Each row is where one point has got to under a steady rotation. How many ticks took it there?
The counts run from 0 to 555.
[129 127 138 128 126 148  73 141 148 106  72 151 160 137  97 177 120 129
 126 190 141 123 111  88 148 145 132 163  75 140 100 129 108 161 104 116
 144 152 108  88  89 121 122 137 132 114 158 104 159 119 111 114 149  98
 137 120 137 131 143 116  91 122 105 167 152  87  79 135 119 133 167 182
 182 121 139 126 124 102 150]
64
[157 113 138 133 113 138 106 151 166  96  80 156 154 125 103 159 142 108
 135 194 130 136 115 106 153 140 132 190 115 125  92 153 121 134 117 107
 154 144  99  96 100 135  99 103 131 106 158 108 147 121 149 111 150 108
 126 112 108 124 156 125 100 148  84 172 188 113  87 156  86 139 156 162
 185 120 134 123 130  98 137]
342
[120 114 149 146 129 130 108 139 163 118  85 162 153 150 103 154 139 114
 159 167 108 136 127  80 157 107 135 161 113  93 136 126 116 148 104 133
 187 131 103 100 105 125 104 102 123  95 171 115 162 104 146 120 167 106
 113 155 110 135 175 143  95 144 104 179 156 103  88 153  89 118 169 180
 172 109 122 115 105 112 134]
217
[123 103 139 168 137 119 107 153 171 118  83 132 138 122  95 178 132 116
 154 169 136 133 128  93 182 138 126 147  97  97 122 138 123 145 118 110
 184 142 115 106 108 138  90 101 121  96 155 113 174  92 112 119 156 100
 131 133 103 126 167 153 101 130  82 154 168 103  86 142  97 117 152 180
 190 122 129 131 130 123 115]
186
[128  92 128 169 140 134 102 153 167 127  77 154 137 145  88 153 138 139
 135 193 142 124 119  79 171 121 117 142  88 107 132 116 121 122 102 102
 184 128 124  76  92 109 124 113 154 108 146  92 151 103 114 113 172 106
 127 148 123 121 161 133  91 121 109 146 154 103  96 168 104 102 180 160
 176 123 123 129 104 121 148]
510
[134 100 132 173 137 124 108 140 170 123  91 163 145 151  93 168 129 113
 137 182 146 132 129  98 164 131 127 159  79 140 112 114 115 117  97 108
 155 149 107  94  85 141 106 108 160 115 142 113 143 107 132 113 178 103
 133 122 132 117 163 144 117 149 108 138 175 112  90 163  98  95 158 173
 198 124 124 107 118 117 137]
448
[139 125 148 149 120 121  80 130 145 102  73 145 156 143 112 163 142 114
 107 176 113 132 106  90 163 132 148 166  78 109 118 140 107 152 121 116
 156 136  96  77  84 113  92 134 116 112 152 105 150 108 124 121 159 105
 131 134 111 129 132 120  98 125 106 153 162  99  89 156  92 134 147 169
 185 106 151 130 144  80 166]
132
[148 115 127 172 118 149  96 116 152  94  89 164 144 154  91 170 123 119
 119 183 120 129 127 100 171 134 152 151  96 132 126 137 124 120  97  98
 153 144  90  80 102 127  96 111 159 124 142 113 133 102 130 120 163 109
 153 148 129 128 162 125 120 124 104 145 166 112  77 143  75 122 144 185
 186 122 155 127 127 102 141]
306
[120 109 168 151 145 129  97 122 167 119  75 146 145 152 102 181 114 124
 122 170 137 116 127  88 163 148 132 142  58 118 111 134 107 132 108 113
 170 148 110  82  86 103 128 149 120  97 149  99 157  79 107 108 150 111
 151 128 129 124 154 133  83 110  91 152 165 105  97 141 125 124 152 160
 185 125 145 115 131 118 143]
320
[133 107 140 163 132 137  85 139 149 133  70 151 149 138 109 178 122 124
 110 185 152 129 124 103 175 146 110 160  59 138 111 122 117 146 109 106
 154 146 117  73  79 135 121 119 156 115 144 112 156 111 113 114 157  86
 143 117 130 123 153 138 107 121 120 155 150  99  78 140 121 117 157 171
 188 125 161 119 144 109 154]
384
[132 103 143 150 130 107 108 169 176 134  73 137 140 117 105 160 141 137
 152 164 137 125 118  96 174 115 128 163  77 110 125 121 116 155  99 121
 170 154 130 106  93 130  99 111 137  93 155 104 175 103 113 115 165 105
 128 135 123 129 145 133 106 122 113 163 183 109  77 147  84 125 164 150
 178 105 144 133 120 120 152]
184
[132 103 132 135 128 123 112 149 172 111  75 153 149 134 100 173 133 132
 139 176 146 124 126 103 163 117 114 169  97 105 119 122 127 147  82 110
 166 157 122  94  89 122 126 114 142  91 155 103 174 120 140 101 184  95
 119 156 139 146 166 130 113 140 129 145 173 106  68 147  85 126 165 154
 170 120 137 113 104 119 140]
441
[147 113 164 148 127 131  74 128 168 118  89 144 144 130  95 177 126 117
 123 181 110 115 112  85 162 121 136 193 106 122 103 153 123 137 101 121
 167 139 106  96 107 118 108 109 124  89 174 111 153 118 141  90 171 113
 141 139 119 125 152 130 110 143 100 196 170 131  89 135 101 130 166 164
 152 106 132 121 112 124 128]
148
[136 115 163 158 137 139  76 125 169 107  96 152 148 137  95 193 119 108
 119 184 121 112 112  95 159 124 132 170 120 106 102 161 124 127  92 121
 175 138  98  91 106 112 101 111 119  80 160 114 155 122 148  94 178 111
 144 148 116 142 156 137 110 139  93 178 165 134  88 128  89 128 158 172
 155 108 124 120 117 133 121]
293
[132 119 127 174 135 141 118 135 168 112  88 161 133 136  99 178 122 112
 136 190 125 124 132 101 194 127 124 149  91 108 143 141 135 134 106 120
 179 149 117  90 102 135  98 119 140 112 160 126 151  94 125 110 163  91
 150 151 130 130 169 153 105 137 105 144 161 109  79 135  82 130 160 171
 179 125 155 130 121 123 114]
444
[153 108 161 137 126 119  85 138 163 108  84 149 146 115  87 165 145 117
 132 177 121 127 118  81 150 129 129 196  92 118 110 145 118 141 101 123
 164 148 111 103 104 126 107 115 126  97 172 109 160 121 129 101 154 116
 129 122 113 123 143 130 110 136  88 199 185 124  81 137 106 135 165 164
 166 102 133 129 115 121 139]
3
[140 109 161 155 136 123  86 134 182 118  82 160 136 143  91 169 120 132
 127 159 129 122 108  91 147 122 137 173  90 124 103 123 109 130  76 119
 157 145  97  92  80 118 126  98 137  96 155  96 151 106 121  95 177 116
 138 152 124 134 144 123 117 131 115 163 179 115  87 151 103 104 163 155
 165 100 137 106 106 119 147]
34
[130 115 137 145 134 146  70 123 142 114  86 151 141 129  82 166 129 123
 110 207 122 116 116  73 154 139 121 157  89 126 108 140 122 139  97 111
 169 142 112  71  91 100 128 143 139 102 165  99 143 117 118 101 153 112
 142 122 139 132 145 114  84 106  98 172 144 115  90 139 117 138 175 175
 155 108 138 139 111 119 155]
289
[125  94 126 163 144 132 104 150 163 139  83 148 152 146  93 180 124 113
 131 193 147 131 128  92 161 123 118 146  78 131 116 111 123 137 100 110
 168 151 119  91  85 122 103 126 167 112 138 103 150 104 131 116 179 100
 136 119 130 127 157 138 114 138 116 129 162 103  74 146 100 107 162 167
 200 134 127 124 117 103 141]
447
[120 114 160 138 143 134  70 144 161 117  73 146 149 133  95 175 125 123
 133 172 134 110 113  85 152 140 125 165  68 132  82 127  96 142 103 118
 157 144 119  91  76 111 128 128 121  94 151  89 163 109 103 115 155 109
 142 107 121 126 138 114  92 120  94 168 167 103  98 154 128 116 159 159
 183 113 119 114 129 128 142]
466
[136 114 127 145 112 151  87 129 140  88  93 162 154 141  96 174 146 109
 102 213 117 120 121  82 157 124 134 157  91 135 103 150 126 119 113  98
 156 152 106  77  96  99 102 147 143 105 135 103 138 116 127 134 179 108
 143 115 122 122 165 117  88 131  93 154 158 108  89 144  91 140 169 161
 179 112 120 137 129 106 149]
483
[160 105 154 152 118 129 107 130 181  91  77 149 135 124 102 168 135 131
 114 181 134 117 117 108 171 139 136 174  94 111 109 160 119 106 106  92
 168 142  99  76 103 131 107 108 118 103 150 108 158 103 129  99 174 107
 135 153 116 126 161 131 110 130  87 150 184 117  87 148  78 136 146 148
 162 123 152 123 134 130 123]
519
[126 121 147 132 113 124  84 116 134 101  76 150 168 154 109 149 148 110
 102 173 109 133 119  93 148 137 146 164  89 107 107 131 109 140 113 105
 156 149  96  72  91 107  95 142 120 101 151 111 165 108 141 121 177 106
 117 134 110 134 153 126  90 128 100 169 164  99 105 158  93 128 142 174
 189 104 136 121 143  99 156]
276
[125 109 129 148 114 147  95 125 137  94  92 167 147 135  84 167 130  98
 127 200 122 131 128  76 168 136 129 164  88 129 123 146 135 118 122  98
 164 143  96  89 114 136 110 108 135 125 147 110 156 115 128 127 159 115
 137 118 116 113 180 138  90 147  72 166 155 111  93 142 100 124 165 194
 178 111 116 128 126 116 125]
481
[140 124 158 150 127 131  94 125 161  80  93 157 131 148 103 180 128 117
 141 179 126 125 122  72 165 141 136 161  72 117 111 143 111 114 109 123
 163 143  90 100  97 103 109 147 131 121 138 108 132  88 102 106 135 123
 138 121 133 119 163 124  86 140  95 167 166 106  69 141 105 138 179 181
 176 122 141 139 117 102 132]
401
[138 116 132 164 110 146  90 112 140 103  91 168 146 159 111 161 134 110
  96 195 106 125 124  95 167 119 144 155  94 126 123 155 130 118 103 108
 160 149  97  70 105 121  87 118 146  94 150 116 139 109 154 125 178 110
 145 140 122 129 164 124 101 130 108 160 156 117  86 145  72 133 152 164
 172 104 139 123 125  95 148]
18
[138 110 132 164 137 129  91 128 153 132  70 159 138 141 103 174 137 110
  97 196 147 118 117 107 165 143 107 158  64 134 114 115 122 132 104 108
 151 161 104  63  77 123 122 132 157 110 142 112 151 104 121 103 164  81
 141 125 128 122 157 142 104 111 115 154 162 105  92 147 122 118 160 170
 190 119 160 119 146 120 149]
239
[159 101 132 156 131 115 104 149 156  97  83 143 146 140  87 178 136 132
 118 196 139 123 113  89 158 145 124 157  86 124 116 129 111 118  96  95
 156 158 110  76  89 103 104 140 161 108 128  99 141 102 106 101 161 112
 132 125 138 124 142 115 106 106  93 154 182 123  82 153 100 138 162 161
 191 125 130 129 118 124 149]
515
[141 103 150 135 117 130  97 137 162 129  68 160 150 139  89 149 140 122
 157 169 128 126 120  72 162 135 129 177  93 131 126 125 116 136 116 119
 171 141 101  85 113 120 140 108 148 116 164  97 142 112 127 108 142 107
 127 132 113 108 170 130  79 119  99 198 155 111  92 149 120 123 188 170
 191 119 125 137 122 115 142]
141
[120  85 141 158 116 133  83 134 152 110  79 152 145 131 103 162 134 136
 138 185 135 129 124  79 185 120 129 164  60 133 126 133 119 117 131  95
 159 129 120  87  97 130 113 105 138 113 142  98 153 113 114 121 177 115
 135 114 116  96 151 140 106 147  92 152 170 108  80 162 101 109 163 171
 183 108 121 125 130 111 131]
191
[133 107 149 126 123 148 112 147 184 121  58 151 139 133 101 147 128 136
 165 169 139 123 127  93 166 144 139 166  81 114 122 126  95 135 128 112
 176 140 107  91  94 143 136 104 127 127 167  96 159 104 117 106 138 102
 131 145 118 114 167 131  80 116  96 167 165  89  97 154 109 115 162 156
 193 141 148 120 134 112 135]
461
[144 109 143 132 120 147 112 129 161 116  71 135 139 123 113 172 134 107
 110 178 148 127 133 100 159 141 120 151  85  99 122 150 128 136 127 100
 164 159 100  63 108 126 104 129 115 102 156  99 167 108 136 112 153 102
 128 138 110 143 167 148  79 127  84 156 157  88  86 129  96 149 147 154
 190 140 153 145 147  96 141]
56
[139 121 145 125 110 154 106 137 168  90  78 144 156 135 102 163 137  98
 130 191 127 133 119 108 145 143 137 178 127 115  99 160 121 135 123 100
 160 146  91  88 110 125 106 106 118  97 158 101 157 123 151 115 156  99
 125 143 102 137 168 127  88 138  81 164 177 107  88 142  83 139 147 167
 185 132 130 128 138 107 131]
343
[133 106 128 153 131 133  92 129 158 117  67 161 148 137  97 165 124 112
 116 190 141 120 109 114 171 148 112 160  69 142 104 113 114 145  95 105
 148 164 117  67  74 139 134 125 151 113 149 114 155 114 125 108 176  88
 136 124 133 127 154 131 101 114 109 154 173 109 101 151 118 107 149 169
 185 107 143 101 135 138 146]
240
[132 119 134 155 148 135  93 162 162 129  78 136 157 136  81 155 133 114
 150 177 121 121 114  94 148 117 140 159 128 103 112 121 116 164  92 127
 181 145 123 102  85 122  97 106 137  96 172 101 160 112 139 117 168 100
 127 140 115 162 143 120 101 126 117 159 169 104  90 154  94 107 165 165
 172 106 117 119 102 105 154]
360
[134 103 139 152 141 130 101 159 167 131  72 136 160 136  85 159 128 127
 157 168 120 128 117  95 168 123 144 148 124  96 125 126 113 156  84 123
 187 139 122  98  94 136  94  99 134  90 177 103 163 101 144 114 164 107
 131 142 123 147 147 120 110 112 103 170 173 115  89 144  76 112 154 173
 180 109 124 116 104 113 145]
505
[132 114 142 133 120 147  97 155 165 124  62 138 152 128  87 135 148 110
 138 173 125 130 123  93 156 123 147 164 114 110 112 141 106 152 126 108
 172 151 111  93 102 136 102  97 113  97 168  89 165 113 142 125 155 104
 134 132  86 143 146 125  86 122  92 167 169  91 105 153  87 120 158 150
 193 106 114 129 132  94 152]
135
[141 109 124 166 148 117 122 131 160 111  88 149 132 147  93 163 152 103
 135 184 133 130 121  93 167 134 112 134 105  80 135 112 130 134  98 123
 184 145 108  86  89 108 102 134 134  99 147 115 162  84 124 105 163  95
 108 150 123 144 173 140  96 115 106 152 164 105  95 160 101 129 168 181
 180 110 138 123 110 125 138]
508
[128 121 149 134 112 129  89 117 149  95  78 160 164 162 112 161 136 122
 128 160 105 124 128  94 156 143 173 166  90 130 108 133 108 135 107 106
 153 151  92 100 104 127  94 114 123 104 155 115 157  97 128 134 167 102
 145 129 104 112 161 123 107 133  94 164 166 105  91 150  90 120 135 184
 203 108 139 124 141 103 129]
130
[155 114 135 156 129 154 103 155 175 125  74 145 144 148  99 155 136  98
 142 194 133 132 116 107 147 121 147 168 143 119 116 140 116 132 104 114
 167 139 102  85  98 141 102  91 147  96 164  97 141 114 161 104 166  92
 129 134 110 147 156 124  99 120 102 162 173 111  86 154  78 119 153 148
 191 130 131 114 121  88 156]
22
[151 106 133 118 126 123 101 139 155 102  93 157 160 138  83 158 141 116
  98 192 125 123 115  72 133 143 126 168 100 106 107 121 126 132  87  89
 171 145 108  74  83 111 107 126 137 104 165  93 152 125 155 100 172 132
 115 132 130 128 139 127 113 131  85 157 176 119  89 149  96 128 166 165
 168 115 122 120 100  92 147]
83
